(in the rows, 128 means zero)
The rows of A fall into 4 groups, and each row is roughly a mix of its group's hidden directions.
A (100 x 10):
[[156 119 132 179 117 147 102 138 156 118]
 [135 125 120 151 117 173 164 164 124 112]
 [167 103 144 149 133 141  88 147 117 103]
 [117 118 138 174 112 111 157 123 154  95]
 [124 132 127 129 120 128  93  92  99 175]
 [164 156 136  97 146 156 131 117 119 165]
 [101 137 168 161  99 153 111 128 108 124]
 [128  84 148 100 156 123 102 157 129 140]
 [106 140 137 134  93 152 104  97 102 158]
 [137 117 120 138 164 103 103 173 121 100]
 [121 140 138  83 120 119 142  95 101 163]
 [116 154 167 149 119 147 148 120 171 116]
 [112 111 172 144 134  87 114 109 107 144]
 [171 122 171 145 124 104 148 147 120 114]
 [142  76 121 139 146 126 102 142 126 165]
 [ 99 137 141 132 123  88 104 118  82 140]
 [154  96 109 150 174 144 109 134 121 110]
 [ 96 149 149 106 126 110 136  81 153 136]
 [147 100 121 162 156 168 149 127 139 149]
 [126 110 111 151 157 102 100 157 141  92]
 [171 145 159 125 145 143 156 135  94 131]
 [124 139 150 125 166  90  97 114 154 147]
 [147 131 127 103 136 165 152 150 167 104]
 [163 137 149 171 132 112 101 130 134  96]
 [134 148 105 156 131 101 139 172  96 138]
 [111 121 167 142  75 147 139 137 114 119]
 [137 144 123 116 101  91  98 127 141  83]
 [ 96 150 127  77 122 134 100 119 107 111]
 [ 97 120 138 162 128 181 119 121 121 148]
 [116 115  90  79 131 125 161 126 135 149]
 [168 151 108 108 141 165 148 150 142 141]
 [133 122 126 108 137 151 149 168 163  92]
 [ 90 130 105 124 119 127 157 137 170  98]
 [111 135  96 162 102 142 128  87 117 149]
 [117 133 124 113  95 134 132  70 133 155]
 [144 142 157 101 142 105 155 143  97 159]
 [154 131 145 156  83 166 135 133 128 110]
 [139 161 120 147 121 117 126  95  94 168]
 [124 110 100 118 174  94 118 120 125 160]
 [162 122 134 109 111 131 124 151  71 122]
 [127 153 159  91 120 138 157 111 107 159]
 [122 151 132  92 144  91 145 123  97 158]
 [147 125  91 124 142 140 132 188 129 128]
 [157 120 144 140 160 161 147 150 100 104]
 [ 91 102 146 122 111 125 116  95 151  92]
 [152 106 112 135 184 128 114 123 102 144]
 [134 134 153 148 156 106 106 162 145  91]
 [157 122 132 155 142 112 124 127 104 183]
 [152 138 102 137 166 130 134  82 120 153]
 [119 156 126 122 114 133 182 128 159 103]
 [121 153 117 132  90 128 145 107 174 105]
 [152 139 128 124 147 121 115 137  91 182]
 [124 125 125 126 158 116 135 182 110  91]
 [174 116 132 123 115 120  92 138  86 135]
 [ 77 133 131 100  99 145 138 124 107 152]
 [ 99 145 143 110 180 102 141 142 145 130]
 [160 141 161 123  90 158 141 126 102 141]
 [ 98 132 138 171 118 170 106 112 119 139]
 [122 137  88 108 161 119  90 122 155 115]
 [125 143 163 181 130 142  98 122 112 126]
 [128 139 170 116  90 103 119 149 118  95]
 [111 127 139 125 113 139 151 123 168  75]
 [122 128 116  89 144 118  96 150 158  93]
 [133 127 123  91 182 118 145 143 126 155]
 [ 84 118 125 133 118 169 143 152 128  96]
 [136 138 107 124 118 145 104  79 110 165]
 [137 143  92 135 159 131 159  88 147 130]
 [168 121 148 139 108 111  78 120 114 121]
 [131 140 147 101 124 162 147 101 165 100]
 [126 147 149 108 172 132 156 163 122 151]
 [103 132 110 101 123 150 181 136 103 131]
 [133 138 116 122 171 137 153 103  95 162]
 [163 140 170 124 119 134 119 129  85 151]
 [167 141 153 126 149 137 137 122  83 153]
 [129 127 165 182 107 152 115 125 117 119]
 [102 128 119  97 172  84 122 131 123 129]
 [100 105 128 105 162 110 143 167 108 142]
 [129 120 132 125  63 117 158 122 119 117]
 [160 110 121 173 108 146 101 147 136 107]
 [113 115  93 138 158 145 154 132 155  91]
 [165 116 133 104 171 106 137 155 147 117]
 [170 115 146 154 144 137 162 140 160 142]
 [104 127 157 166 112  95 143  98 130 110]
 [150  92 112 140 140 144 140 171 161 123]
 [101 152 142 109 114 119 107  80 101 132]
 [129 100  87 138 126 128 123 162 104  90]
 [177 147 156 124 109 101 111 114 123 150]
 [102 141 126 127 131 164 185 136 142 137]
 [104  89 131 155 120 109 133 147 153  90]
 [175 138 121 131 147 144 134 133 118 178]
 [130 106  82 158 139 159 134 143 145 152]
 [153 120 110 147 116 109  80 104 158 124]
 [158 116 129  87 132  94 157 152 139 112]
 [164 119 131 135  96 104 127 138 148  82]
 [117 121 122  74 147 125 116 158 153 105]
 [150 164 146 139  94 159 147  98 126 121]
 [146 153 157 111 137 129 159 125  89 160]
 [110 160 151 151  95 113 101 111  99 121]
 [148 129 119 140 182 127 145 116 117 168]
 [110 129 142  95 148 102 163 161 111 150]]

In each list below, three rows fit none of the groups, and each other row fits one group, some only roughly. Which are they? Name them in the order they come.
- Z_115: [100 125 174 133 122 106 145 113 144  90]
- Z_143: [ 98 136 130  93  98 129 162  97 112 114]
- Z_372: [ 99 120 125  93 116 143  91  87 118 134]
- Z_516: [124 160 134 163 106 161 159 123 124 100]
- Z_204: [127 166 132  80 142 132 116 146  95 137]
- Z_351: [125 110 146 145  89 151 112 144 147  85]
- Z_288: [148 152 102 142 120 123 131  74 155 136]
- Z_933: [105 150 136 140 141 128 127 103  88 173]
- Z_370: [138 133 109 146 139 134  78 158 100 151]
- Z_113: [131  94 135 168 152 147 119 159 157 130]
- Z_859: [105  82 109 116 124 120  83 145 119 126]
- Z_533: [114 112 148 109 176 154 126 161 141 141]
- Z_684: [153 131 142 107 122  72 110 136 136 157]
- Z_555: [129 136 141 102  81 148 151 110  93 124]
- Z_361: [116 154  85 143 124 111 109  86 122 146]
 : Z_516; Z_370; Z_113
- Z_280: [123 138 151 136 139  98 154 180 120 105]
- Z_197: [146 120 149 147  89 145  78 129 121 115]
- Z_43: [129 145 165 163 129  96 169 133 126 126]
- Z_531: [103 138 156  79 155 118 125 155 117 138]
- Z_213: [118 119 130 158 146 170  89 135 152 112]
- Z_850: [149 126 128 144 126 163 121 156 176 103]
- Z_599: [137 111 143 144  74 120 126 160 147 107]
- Z_996: [137 121 102 116 158 137 136 139 114 186]
- Z_312: [145 164 146 111 104  95 149 105 139 155]
- Z_728: [149 134 115 104 150 128 187 148 122 120]
 : Z_850; Z_599; Z_728
- Z_840: [121 141 147  83 112  80 140 124 120 144]
- Z_877: [150 148 155 139  75 132 103 105 134 128]
- Z_100: [146 134 140 136 155 108  91 152 147  87]
- Z_52: [141 133 138 148 184 132 150 163 120 118]
- Z_904: [128 127  70 140 109 127 114  95 148 116]
- Z_7: [155 161 124 139 108 122 139  76 150 131]
- Z_208: [112 115 102 110 170 104 132 165 108 117]
- Z_488: [127 109  99 125 134  83 102 131 169 127]
- Z_490: [137 131 111  92 162 118 128 178 141 118]
- Z_278: [143 134 127 124 164 149 150 172 122 163]
- Z_433: [138  95 127 154 124 146  73 135 118 112]
- Z_944: [131 111 100 162 165 119 109 152 161 132]
- Z_883: [116 131 127 107  90 155 166 112  94 125]
- Z_819: [155 125 150  99 166 143 128 167 133 148]
- Z_460: [103 116 157  81 139 123  98 144 118 107]
 : Z_840; Z_52; Z_490
- Z_509: [116 145 172  78 138 131 122 121 136 105]
- Z_395: [112 134 141 133  97 114 108  76 158 125]
- Z_937: [109  89 151 105 147 126 128 148  94 156]
- Z_906: [169 114  87 144 158 122 141 117 153 129]
- Z_905: [134 118 153 118 186 149 120 156 138 133]
- Z_878: [134 126 153 108 158 103 122 168 101 156]
- Z_67: [176 109 102 135 116 105 148 121 155 107]
- Z_866: [143 170 156 113  99 127 170 121 130 133]
- Z_142: [138  81 147 168 131 114 139 130 160 128]
- Z_146: [118 142 136  96 126  88 169 152 147 134]
- Z_333: [168 147 118 120 163 162 107 155 132 129]
- Z_974: [116 133  83 120 115 119 150  92 115 162]
- Z_66: [116 156  81 116  94 115 152 107 121 131]
- Z_729: [129 160 141 147  95  92 123 102  95 131]
 : Z_937; Z_333; Z_66
- Z_92: [ 89 107  83 122 142 121 144 141 129  97]
- Z_957: [103 120 114  88 132 127  83 134  96 140]
- Z_377: [103 135  76 113  98 123 113 108 147 113]
- Z_123: [116 149 109 154 115 140 156 130 178 106]
- Z_760: [116 119  79  91 145 133 116 129 161 120]
- Z_241: [109 123 121 113 141 102 111 185 107 115]
- Z_410: [144 151 147 138 118 140 145  68 138 143]
- Z_506: [ 89 165 118  94 107 132 124 103 119 145]
- Z_525: [129 107 180 142 136 116 154 120 160 109]
- Z_185: [163 164 129 127 124 122 133  79 127 154]
- Z_864: [138 124 125  88 162 130 166 144 160 121]
 : Z_123; Z_506; Z_864
- Z_429: [105 105 120  78 134 144  88 130 128 116]
- Z_710: [157 101 124 189 127 125 113 133 119 129]
- Z_899: [ 88 120 133 127 101 162  96 139 142 101]
- Z_261: [126 122  64 113 144 133 138 108 141 148]
- Z_563: [162  99  90 119 144 133 101 147 150 146]
- Z_709: [128 171 121  87 119 156 141 117 142 101]
- Z_268: [151 117 103 148 103 111 109 128  77 137]
- Z_368: [115 112 135 113 170 134 149 159  89 145]
- Z_422: [119 136  69 130 102 145 133 145 137 101]
- Z_499: [109 151 145 108 124 156 183 125 127 145]
 : Z_710; Z_563; Z_268
- Z_438: [115 115 143 104 114 120  98 171 109  94]
- Z_340: [ 99 158 148 114 113 110 134 118  83 153]
- Z_16: [148 134 158 114 110  75 111 150 130 143]
- Z_983: [ 99 121 129 126 164 177 112 140 132 154]
- Z_512: [103 102 136 133  90 129  93 158 137 103]
- Z_624: [120 103 176 139 136 108 149 140 156 101]
- Z_156: [154 155 135 145 132 128 168 144 134  83]
- Z_49: [176 113 105 153 107 107 152 114 141 113]
- Z_489: [120 168 167 126 148 128 104 100 154 117]
- Z_405: [143 120 149 141 139 133 168 162 164 103]
- Z_532: [130 145 142  98 128 143 107  76 114 154]
- Z_189: [ 78 119 116 128  93 166 113 124 136 129]
- Z_693: [130 158 133 108 101  87 132 110 142 166]
- Z_518: [128 164 169  85 130 132 133 101 120 127]
 : Z_438; Z_156; Z_489
- Z_412: [122 132 128  80  98  91 140 145 130 105]
- Z_250: [103 122 153 159 136  96  84 137 139 113]
- Z_723: [134 141 179 110 130  98 125 156 105 111]
- Z_27: [118 164 124 120 126  80 102 107 101 135]
- Z_540: [140 111 142  93 160 130 117 178 121 140]
- Z_569: [ 90 135  93 145  95 139 145 101 146 139]
- Z_194: [103 137 108 168 102 108 146 135 133  89]
- Z_603: [113  88 100 125 126 123  81 131 105 145]
- Z_366: [125 135 104 103 135 126  90 140  85 159]
- Z_454: [ 96 118 144 122 140 155 164 132 165 101]
- Z_589: [109 105 136 117 138  98  88 138  92 152]
- Z_950: [107 126  80 113 110 159 121 125 146  97]
- Z_23: [175 145 149 124 139 157 151 106 140 153]
 : Z_250; Z_569; Z_454
- Z_714: [151 128 138 117  87 154 147 131  81 132]
- Z_879: [172 143 138 153 124 170 135 106 125 107]
- Z_960: [126 163 172 135 130 140 168 143 108 129]
- Z_835: [145 140 131 101 128  69 132 122 147 153]
- Z_831: [117 137 127 156 118 166 153 123 177 138]
- Z_469: [114 107  91 141 124  95  91 116 137  99]
- Z_558: [126 139 130  77 132 163 132 135 154  97]
- Z_993: [ 92 106 105 109 108 172 145 148 125 122]
- Z_826: [159 166 138 131  93 144 100 100 116 120]
- Z_750: [140 127 168  81 155 131 114 132 114 152]
- Z_160: [ 98 133 132 127 115  95 114  91 150  90]
 : Z_960; Z_993; Z_826
- Z_716: [182 118 125 151 136 138 114 127 149  91]
- Z_279: [140 129  82 116 102 104 114 118 149  92]
- Z_247: [151 143 122  94 154  85 111 137 142 102]
- Z_465: [174 138 148 116  92 158 145 109 128 133]
- Z_817: [151 145 131  97  98 104 154 103  97 116]
- Z_318: [160 155 126 133 119 120 159 112 170 100]
- Z_520: [164 146 105 143 136  92 101 115 143 100]
- Z_911: [151 134 127 127 114  86  97 101  98 150]
- Z_171: [102 147 150 148 139 136 153 140 169  95]
- Z_138: [148 104  98 156 102 144 166 108 137 140]
- Z_70: [124 116  71 125 102 136 126 106 158 114]
 : Z_465; Z_817; Z_911
